Each row is where one point has got to under a steady rotation. How many ticks took it there?
The counts run from 0 to 264.
[116 171 131 124 102  92 113 149 150 109 123 133 120 119 143 120 169 163
 130 149 120 115 118 151  79 187 120 124 107 135 153  91 161 144 110 137
 169 152 107  82 138 123 171  93 129  86  91 157 162 143 119 175 124 156
 103 135  97 128 133 138 169  61 136 144 138 129 142 142  94 117  83 165
 119] => 86
[121 155 138 142  85  93 106 132 156 114 135 158  89 138 132 128 161 146
 142 151 107 115 150 151  80 183 111 120 113 140 162 110 146 148 114 133
 178 141 108  98 153 137 173 100 135 100 102 119 183 127 119 172 144 148
 120 125  91 144 144 136 157  70 116 135 129 110 146 134 107 109  72 152
 106] => 257
[127 155 152  88 111 105 132 127 135 115 143 154 109 134 152  81 126 167
  97 174 154 111 147 110  83 170 156 142 127 101 149 121 139 181 149 128
 125  92 109 111 133 109 180  87 151 123  87 129 162 142 138 154 152 133
  87 141 112 140 102 123 127 111 108 113 149 149 178 160 110 124 103 201
 147] => 232
[139 150 144 127  97 103  93 153 142  79 128 160 101 125 153 119 162 175
 128 116 121  94 152 136 106 196 119 142 107 130 174 122 114 131 135 113
 159 146 122 111 144 115 179 106 136  71 103 153 159  99 106 182 125 139
 107 129  93 137 109 143 170  83 104 134 151 137 152 135 108 130  70 152
 136] => 79
[135 191 125  75 106 103 139 122 143 135 131 156 124 114 142 131 133 158
  98 168 129 120 122 120  58 200 146 105 120 115 124  66 178 161 127 152
 149 111 128  83 126 138 134 107 152 120  93 143 162 156 144 130 140 154
  92 133 104 154 134 115 146  82 121 124 134 126 155 123 109 101  88 168
 107] => 105
[131 150 139 123  88 112 121 121 150 114 161 154  78 147 139 120 140 167
 154 167 122 131 167 131  80 159 118 113 109 137 142 119 162 159 139 151
 186 113 100 117 128 125 189  89 151 103  81 131 187 138 108 180 144 147
 115 156  97 122 119 141 150 103  91 127 142 119 143 150  94 113  87 165
  92] => 69
[131 183 142  93 114  88 115 153 153 106 106 150 131 114 135 132 167 167
 102 144 134  88 112 145  78 208 144 142  99 111 156  80 147 141 110 122
 125 141 121  90 146 118 152 110 131  73 115 157 137 115 129 143 127 153
  85 116  93 152 124 125 156  77 128 129 147 145 161 132 103 133  81 166
 146] => 94
[146 143 144  77 104 122 125 172 164  81 153 129 110 113 121 109 135 192
 113 170 122 114 167 129  85 190 159 137 122 126 138  94 142 138 147 143
 142  99 113  94 128 107 161 106 141 101 107 143 162 125 119 156 151 167
  90 125  99 124 104 138 145 100 113 113 142 111 169 143  95 145  99 189
 133] => 160
[134 149 126 111 110 144 124 111 121  98 165 176  87 138 161  84 102 137
  88 150 138 137 167 103  78 192 156  94 133 121 148 120 133 158 160 136
 166 112 110 124 107 130 167 111 152 143  68 113 194 140 124 157 148 141
 118 152 110 157 107 123 132  90 118 149 145 128 150 141 121 128  70 190
 124] => 52
[141 126 141 127 106 120 116 119 138  94 154 177  92 141 137 116 127 147
 103 160 123 123 179 125  77 189 142 120 138 123 161 106 114 155 144 128
 149 125  96  96 129 130 166 131 163 115  94 103 195 118 121 154 152 155
 118 114  94 145 124 119 148  70 134 131 135 113 160 141 126 123  64 174
 134] => 242
[148 159 151 115  81  94 111 152 166 101 155 139 105 129 130 143 162 193
 136 161 126 112 160 136 101 168 127 133 107 124 155 109 153 141 149 142
 164 111 121 115 144 112 187  90 134  75 112 156 165 117 116 164 140 146
  98 130  92 126 105 148 156  99  79 103 144 138 152 144 100 133  96 163
 114] => 77
[113 193 123 109 100  84 120 116 147 125 132 142 112 150 173 121 172 144
 112 127 134 134  94 140  75 190 136 103 114 102 151  86 158 160 139 138
 181 141 122 109 131 134 157 100 124  99  93 139 157 155 141 157 126 142
 119 141 110 150 123 125 143  65 120 142 134 163 126 129 103 105  68 142
  99] => 205
[137 193 145  73 113  93 140 121 152 124 131 167 138 122 153 134 132 160
  89 165 137 114 128 115  55 198 152 121 126 104 131  78 169 153 139 147
 126 110 128 102 138 131 135 116 157 106 102 144 146 143 159 125 152 154
  91 116 107 170 117 105 142  95 109 109 124 140 173 120 125 108  88 162
 117] => 109
[117 176 138 130  92  87 112 104 133 126 115 194 108 110 139 133 154 151
 131 158 144 101 130 126  65 198 120 122 119 130 141 112 179 164 105 135
 156 135 114 115 142 129 153  98 147  99  92 141 167 137 122 155 137 117
 111 137 110 163 142 120 161  85 103 139 133 125 158 135 117  96  98 160
 110] => 185
[140 153 129 115 106 108 108 132 134 100 122 184 123 119 124 127 137 143
 111 152 120 101 162 135  75 200 137 129 127 134 164  92 135 154 110 123
 138 130 100  85 141 131 144 123 152 117  94 121 179 134 134 150 141 154
 113 103  85 165 148 110 166  66 149 126 134 104 159 125 117 121  65 170
 125] => 174
[129 185 138 123 117 116 118 104 106 105 123 208  93 129 174 114 124 142
  84 114 150  99 130  98  87 212 137 106 126 109 145 111 119 152 138 111
 126 144 126 121 109 128 142 122 156 113  89 126 162 132 141 140 138 122
 102 137 118 187 106 114 147  79 103 158 139 155 172 131 135 104  91 161
 141] => 115
[134 171 142  79 116 111 137 118 136 103 159 162 103 122 169 101 116 159
  88 159 158 118 147 103  78 196 161 126 127  92 148 112 147 174 156 135
 125  92 126 122 122 112 147  99 145 126  95 134 165 126 135 146 151 134
  82 145 122 149  83 118 109 107  88 123 141 155 172 147 111 125 116 181
 129] => 45
[129 189 133  86 122 138 131 134 115 105 146 141 102 124 168  96 123 134
  71 132 125 126 120 105  80 211 166  86 131 117 145  78 122 137 163 128
 158 133 125  94  90 137 139 116 138 133  73 122 170 142 125 138 141 155
 102 144 118 150  94 111 133  71 130 153 141 140 141 131 100 123  67 172
 130] => 36
[131 145 143 138  98 129 103 122 140  95 165 159  70 142 149 110 128 158
 136 147 125 121 170 113  97 177 133 103 118 144 151 126 142 142 138 141
 182 127 105 116 119 134 180 110 145 104  74 130 194 130 103 166 142 146
 120 162 100 131 109 145 153  90 100 152 144 116 149 152 101 119  85 171
 111] => 68
[137 146 141 124  93  90  96 141 165  98 147 139 108 150 135 140 163 168
 135 149 115 109 155 157  79 172 123 132 101 118 168 113 151 158 134 139
 167 136  90  97 167 123 184 107 138  87 111 126 177 126 122 171 136 158
 119 108  87 135 130 140 152  89 105 107 134 139 148 145 108 126  72 162
 113] => 74
[123 146 152 107 116 132 113 144 128  91 126 178  97 103 130  91 121 167
 104 155 136  97 158 110  93 207 146 117 124 146 136 110 140 139 118 123
 123 129 115  90 117 111 160 112 151 108  81 145 174 118  97 171 136 132
  86 151 100 145 122 133 162  88 134 163 153  99 171 141 101 133 101 183
 143] => 167
[143 174 158 138 102 103 108 126 143  91 135 183 103 133 147 161 144 163
 122 125 110 101 158 116  94 203 126 120 117 122 150  81 118 110 147 115
 157 151 134 109 123 137 162 134 156  77 109 138 167 111 125 144 130 155
 114 111  87 160 108 119 165  79  88 125 129 126 151 115 120 132  68 142
 116] => 8
[120 157 119 126  96 102 116 122 143 116 158 131  89 158 171 105 156 137
 118 134 123 138 124 142  81 173 134 102 111 108 181 117 112 167 150 139
 187 136 101 115 132 143 180  97 127 108  90 108 178 146 125 164 141 161
 131 132 102 139 113 127 133  64 120 140 135 162 124 146 103 111  57 149
 116] => 138
[134 190 151  96 117 122 132 135 135  89 149 145  97 125 184 107 131 171
  74 120 140 127 121  95  97 188 161 108 118 100 144 104 115 132 177 132
 141 123 149 122 105 126 155 102 130 100  83 152 133 125 123 152 135 140
  85 162 119 148  68 127 129  91 107 151 147 165 154 134 103 133 101 174
 127] => 215
[121 159 127 138 101 131 109 105 129 107 159 157  74 152 182 106 145 141
 109 112 125 136 137 110 102 175 134  95 124 115 162 127 113 149 158 128
 179 138 116 129 114 140 179 115 128 115  76 122 182 130 113 163 146 141
 121 156 107 144  93 135 128  74  92 159 141 150 140 139 103 104  70 157
 118] => 135
[137 162 144 134  82  83 105 135 152  97 125 159 116 129 132 159 175 162
 143 145 105 101 143 145  81 192 114 131 113 124 181 109 139 140 119 123
 160 157 112 102 163 120 168 102 137  90 124 130 171 114 116 167 138 151
 118 101  84 148 116 133 161  71 104 119 135 137 146 133 105 114  74 148
 117] => 261
[132 142 132 125  92  89 104 131 161 113 150 148  92 153 143 112 154 146
 148 161 126 123 150 149  78 160 119 127 108 126 174 126 147 167 118 145
 192 132  95 110 159 126 183  95 141  95  96 124 184 138 115 173 140 144
 123 139  92 130 144 133 157  75 114 127 134 126 138 143 100 110  69 159
 108] => 70
[139 163 138  97  93  98 120 139 170 110 173 108 103 155 167 117 167 161
 118 150 131 151 138 143  78 162 134 117 115  99 164 109 136 164 165 147
 179 107  99 113 141 131 176  89 119 105 103 124 171 138 138 167 151 165
 116 131  98 123  94 144 129  87 106 107 129 164 141 145  93 122  80 162
 111] => 141
[117 157 142 122  82  94 113 125 155 125 142 160  96 139 133 131 165 156
 147 176 117 120 158 139  76 170 119 111 116 144 152 108 175 167 121 142
 173 127 104 102 144 139 168  98 140 102 100 136 186 131 121 162 152 141
 110 137  92 128 131 145 156  86 100 117 131 114 145 144  96 115  85 155
  91] => 256
[114 196 125 122  91  98 109 137 135 123 117 148 111 137 162 140 169 137
 110 119 116 130  96 127  78 198 125  90 115 123 157  76 143 144 134 127
 173 172 127  93 119 144 156 118 112 100  94 132 154 138 129 158 129 149
 116 133 106 150 120 124 155  43 123 148 131 144 138 123 105 110  66 146
 104] => 19
[122 186 140 101  97 101 127  92 136 139 145 173  99 150 165 126 143 141
 108 165 138 133 124 109  63 173 138  98 134  99 135  98 157 182 150 145
 166 113 117 115 129 139 151 102 145 125  83 121 181 160 147 144 151 135
 118 139 109 157 127 115 139  84  95 121 127 147 145 131 123 102  78 159
  94] => 121
[133 166 139 103 108 127 126 160 151  95 135 132 102 114 123 129 143 183
 124 147 113 123 152 128  88 202 141  97 113 150 132  72 149 116 139 144
 170 138 128  85 103 128 158 108 146  93  85 157 153 129 115 147 138 165
  96 132 102 134 108 132 174  66 129 146 143 106 150 123  89 146  78 165
 110] => 88
